One turning vector, and how many steps it has turned:
The counts run from 0 to 133.
[ 0.79  1.19  0.77  2.83 -0.43 -1.96  2.56 -1.75  1.20 -0.12 -0.27 -2.25
 -1.92 -1.42 -1.21  0.68  0.43  1.22 -0.51 -4.69 -2.06  1.35  1.66 -0.74
 -2.48 -0.07 -0.38 -1.98  0.99  3.79  0.56  0.03  1.32]	108
[ 0.72  0.58  1.35  0.64 -0.82 -0.55  1.41 -0.13 -0.21 -0.15  0.93 -1.60
  1.05 -0.14 -1.41 -1.80 -0.38  1.60  1.15 -2.88 -0.62  2.58  4.47  1.36
 -0.09  0.28 -3.38  0.67  2.52  2.78  2.49 -0.02 -1.38]	61
[ 0.66 -1.04 -0.47  0.69 -1.42 -1.71  3.15 -1.10  0.16  1.83  2.38  0.60
  0.01 -0.52 -2.10 -1.16 -1.91  3.76 -0.17 -2.31 -1.99  2.36  2.72 -1.17
 -1.63 -0.20 -2.09 -0.23  0.32  3.04  0.84 -1.07  1.20]	87
[ 0.57 -1.95  2.18 -0.84 -1.68 -4.28  0.71 -0.95 -0.68  1.47  0.31 -1.29
  0.16  1.58 -2.50  0.37 -1.43  0.22  0.15 -2.37 -1.47  3.16  1.60  0.24
  0.82 -1.61 -0.56 -0.53  0.23  4.58  0.58  0.33 -1.55]	57
[ 0.33 -2.42  1.41 -0.28 -2.29 -3.52  1.99 -0.62 -0.67  2.04  0.91 -0.96
  0.39  1.76 -3.24 -0.15 -1.71  0.86  1.01 -2.10 -1.74  3.06  1.16 -1.42
  0.08 -1.98 -0.40 -0.06  0.61  3.49  0.61 -0.07 -0.47]	56
[ 1.28  0.13  1.09  0.85  1.31 -1.09  1.98 -0.38  0.83 -0.99  0.33 -4.07
 -0.03 -0.92 -0.94 -0.77  0.82 -0.33 -1.24 -4.30 -0.62  2.05  3.38  1.21
 -1.03 -0.26 -0.80 -2.09  1.12  4.02  1.07 -0.33 -1.08]	116
[ 1.66  1.00  2.40 -0.59 -1.41 -3.00 -0.80 -2.28  0.02  0.79  0.92  0.30
  0.70  1.43 -0.93  0.14 -0.50  2.27  0.16 -2.81 -0.97  3.28  1.27  2.53
 -0.60 -1.63 -3.13 -1.34  2.40  2.76  0.69 -0.07 -0.87]	68
[ 1.27 -0.54  1.90  0.05 -3.27 -2.91  0.09 -2.92  1.30  0.61 -0.06  1.06
  0.38  1.11 -0.98  1.55 -1.88  2.28 -1.00 -3.18 -1.50  3.81  1.51  0.80
 -0.46 -0.79 -0.02 -1.20  1.27  2.56  0.76  0.56 -1.01]	66
[ 1.44  0.84  0.72 -1.54  0.67 -2.88  1.13 -0.13  0.39  1.68  1.13 -1.09
  0.36 -0.55 -1.23 -0.79  0.56  1.37  0.86 -2.88 -1.15  1.12  0.13  1.18
 -2.91 -1.67 -3.38 -2.84  2.89  2.77 -0.03 -2.06  0.96]	102
[ 2.09  0.66  1.28 -1.17  0.34 -1.32  0.26 -0.29  1.03 -0.74  0.38 -2.24
  0.85  1.11 -0.70 -0.33  1.14  0.10  0.30 -4.15 -0.59  1.95  0.86  1.96
 -1.71 -1.66 -1.87 -3.41  2.93  3.38  0.37 -1.59 -1.68]	125
[ 0.03 -0.98 -1.20  1.22 -1.00  0.10  3.69  0.90 -0.15 -0.37  1.44 -1.84
  0.05 -0.11 -1.93 -1.84 -0.81  1.15  1.14 -3.66 -0.95  2.73  2.55 -2.51
 -1.48  0.51 -0.67 -0.81  1.90  2.99  1.62 -0.91 -0.88]	30
[ 2.39 -1.93  0.23 -1.27 -1.14 -1.70  1.64 -1.14  1.41  0.60  0.97 -0.18
  0.64  1.15 -1.06  0.76 -2.15  0.57 -0.96 -3.63 -1.32  3.25  0.14 -0.72
 -1.52 -2.00  1.30 -2.77  1.10  4.02 -0.40 -1.27 -1.10]	122
[ 1.39 -0.56  0.23  1.07 -2.75 -1.34  2.07 -0.57  2.05  0.89 -1.06 -1.71
  0.38 -0.32 -0.91  0.77 -1.58  0.51  0.50 -4.25 -0.98  1.13  1.46 -2.54
 -1.24 -0.88  1.93 -2.32  3.06  2.81  0.31 -1.20 -0.95]	130
[ 1.82 -0.54  0.24  1.36 -1.05 -1.19  2.30 -2.26  2.69  0.39  0.62 -0.48
  0.07 -1.06 -0.11  0.50 -1.36  1.75 -2.09 -4.03 -1.49  3.10  1.92 -0.34
 -1.41  0.72  0.59 -3.58  0.63  2.92 -0.08 -0.73 -0.96]	9
[ 0.10 -0.73  2.89 -0.06 -0.05 -3.95  1.79 -1.65  1.10  2.60 -0.32 -2.57
  0.31 -2.06 -1.02 -0.75  0.68  0.15 -0.18 -2.31 -1.91  1.23  4.14  0.82
  0.39 -0.07 -1.06 -1.27  0.47  3.70  0.55  0.04 -0.05]	82
[-0.13  0.69  1.02  0.60  0.80 -2.27  1.27  0.27 -0.33 -0.61  0.14 -3.91
 -0.75 -0.57 -1.57 -1.72  1.79 -0.73  0.61 -4.06 -1.13  2.32  1.84  0.74
 -0.82  0.58 -1.64 -1.83  1.94  3.87  1.54 -0.03 -1.01]	27
[ 0.50 -1.33  0.32  0.22 -2.72 -2.58  2.18 -0.43 -0.59  1.68  1.31 -0.49
  0.17  1.65 -3.23 -0.38 -2.10  1.92  2.04 -2.61 -1.66  2.64  1.08 -1.91
 -0.74 -1.48 -1.00  0.72  1.21  2.85  0.75 -0.35  0.20]	55
[ 0.73  0.25  1.29 -0.56  1.37 -2.73  1.02 -1.00  1.10  0.74  2.19 -1.97
 -0.12  0.18 -1.03 -1.43  1.18  1.23 -0.64 -2.80 -0.96  2.94  1.46  2.09
 -1.00 -0.22 -3.70 -2.25 -0.23  3.87  0.09 -0.67 -1.08]	3
[ 0.26 -1.34  2.03 -1.92 -1.80 -3.44  0.76  0.18 -0.26  2.36 -0.82 -2.15
  1.32 -0.20 -1.59 -0.63 -0.54 -0.85  1.96 -2.56 -0.81  1.03  1.79 -1.05
 -0.46 -1.38  0.04 -1.37  3.60  3.23  0.62 -0.90 -1.12]	48
[ 0.08 -2.11  0.97 -0.96 -0.34 -4.28  1.77 -0.22 -0.42  1.85  0.37 -2.09
 -0.35  0.20 -2.28 -0.58 -0.21 -0.65  0.59 -2.88 -1.52  2.57 -0.47 -1.58
 -0.90 -1.35  0.31 -2.97  0.63  4.44 -0.46 -0.97 -0.42]	24
[ 0.23 -0.10 -0.73  1.70 -0.27 -0.11  2.84  0.90 -0.11 -0.86  1.22 -3.02
 -0.06 -0.58 -1.96 -2.19  0.07  1.01  1.16 -3.76 -1.04  2.33  2.83 -1.27
 -1.96  0.79 -2.04 -0.94  2.61  3.29  1.89 -0.90 -0.68]	29
[ 0.73 -0.29  1.30 -2.06 -1.49 -2.43  0.55 -0.16  0.48  2.94  0.02 -0.58
  2.10 -0.70 -1.02 -1.67 -1.00  1.38  1.69 -1.75 -0.76  0.87  3.87  0.46
 -0.77 -0.44 -2.44 -1.14  3.99  1.53  1.51 -2.02 -0.47]	71
[ 0.65 -0.13  0.95 -0.33  1.46 -1.31  1.69 -0.48  0.95  0.58  2.03 -2.05
  0.72 -0.40 -1.10 -2.28  1.05  1.43 -0.04 -2.58 -0.46  2.68  2.72  1.54
 -1.79  0.01 -4.22 -1.74  0.58  3.43  0.55 -1.55 -0.78]	4
[ 1.16 -0.60  0.21  0.45 -2.97 -1.08  1.30 -1.45  1.01 -0.57 -1.20 -1.42
  0.94 -0.15 -0.72  0.84 -1.39  0.48 -0.33 -3.87 -1.15  2.63  2.38 -1.02
 -0.86  0.03  2.36 -2.77  3.73  2.59  1.36 -0.61 -1.68]	41
[ 1.31 -0.84  1.86 -1.16  0.79 -3.27  0.47 -2.33  1.00  1.54  1.34 -0.81
  0.71 -0.15 -0.33  0.01  0.03  0.64 -2.10 -2.46 -1.25  2.98  2.09  2.57
 -0.72 -0.90 -1.66 -2.61 -0.22  3.96  0.09 -0.55 -0.48]	91
[ 0.55  0.57  1.28  0.29 -1.46 -3.60  1.22 -1.24 -0.04  2.60  1.66  0.40
 -0.25  0.27 -1.96 -0.53 -0.55  3.23  1.54 -2.30 -1.53  1.52  0.78 -0.42
 -1.91 -1.26 -3.58 -0.41  1.63  2.18  0.35 -0.48  1.16]	78
[ 1.54  0.40  0.65  1.18 -0.98 -1.50  1.76 -2.17  2.17 -0.23  1.03  0.06
 -0.88  0.06  0.19  0.51 -0.42  1.99 -1.73 -4.23 -1.46  3.79  0.85  0.69
 -2.05  0.35 -0.34 -3.83  1.07  3.10 -0.07 -0.43 -0.75]	10
[ 0.88 -1.30  0.60 -0.33  0.15 -2.63  2.37 -0.31  1.86  2.57 -0.55 -2.89
  0.67 -2.31 -1.21 -0.76  0.32 -0.33  0.39 -2.95 -1.21 -0.07  3.37 -1.64
 -1.39 -0.38 -0.19 -2.57  2.58  3.12  0.36 -1.60  0.55]	105
[ 1.01  0.14  1.12 -1.97 -1.19 -1.96  0.12 -0.47  0.01  2.18  0.50 -0.49
  1.81  0.07 -0.98 -0.99 -0.32  2.05  1.77 -2.18 -0.64  1.65  2.83  1.45
 -1.27 -0.88 -3.90 -1.23  3.89  1.99  1.17 -1.68 -0.49]	70
[ 1.88  0.29 -0.99  1.68 -0.03  1.07  2.88  0.05  0.70 -1.27  1.75 -2.02
  0.20 -0.28 -1.44 -1.49 -0.26  2.05 -0.46 -4.59 -0.69  2.26  2.84 -0.10
 -2.05  0.16 -1.86 -1.02  1.87  2.92  1.53 -0.90 -0.34]	118
[ 1.44 -1.25 -0.13 -2.67  0.49 -2.29  1.08  0.30  1.09  1.90  1.30 -0.93
  1.86 -0.32 -1.07 -1.60 -0.33  0.80  0.86 -2.26 -0.57  2.18  0.45 -0.37
 -2.23 -0.86 -1.88 -4.00  3.11  3.16 -0.10 -2.78 -0.92]	14
[ 0.24  0.03  0.15  1.56 -2.77 -1.50  2.27 -0.40 -0.80  0.92  1.10 -0.68
 -0.31  1.08 -3.01 -0.43 -1.60  2.52  2.23 -3.08 -1.76  2.52  1.45 -1.88
 -1.17 -0.90 -1.52  0.57  1.87  2.52  1.58 -0.38  0.34]	54
[ 1.11 -1.31  0.90 -0.11  1.28 -2.00  1.78 -0.26  0.96  0.25  0.00 -3.43
  0.45 -1.05 -1.09 -0.36  0.75 -1.38 -1.21 -3.86 -0.95  1.90  2.71  1.29
 -0.22 -0.76 -0.08 -2.13  0.40  4.66  0.72 -0.67 -1.36]	115
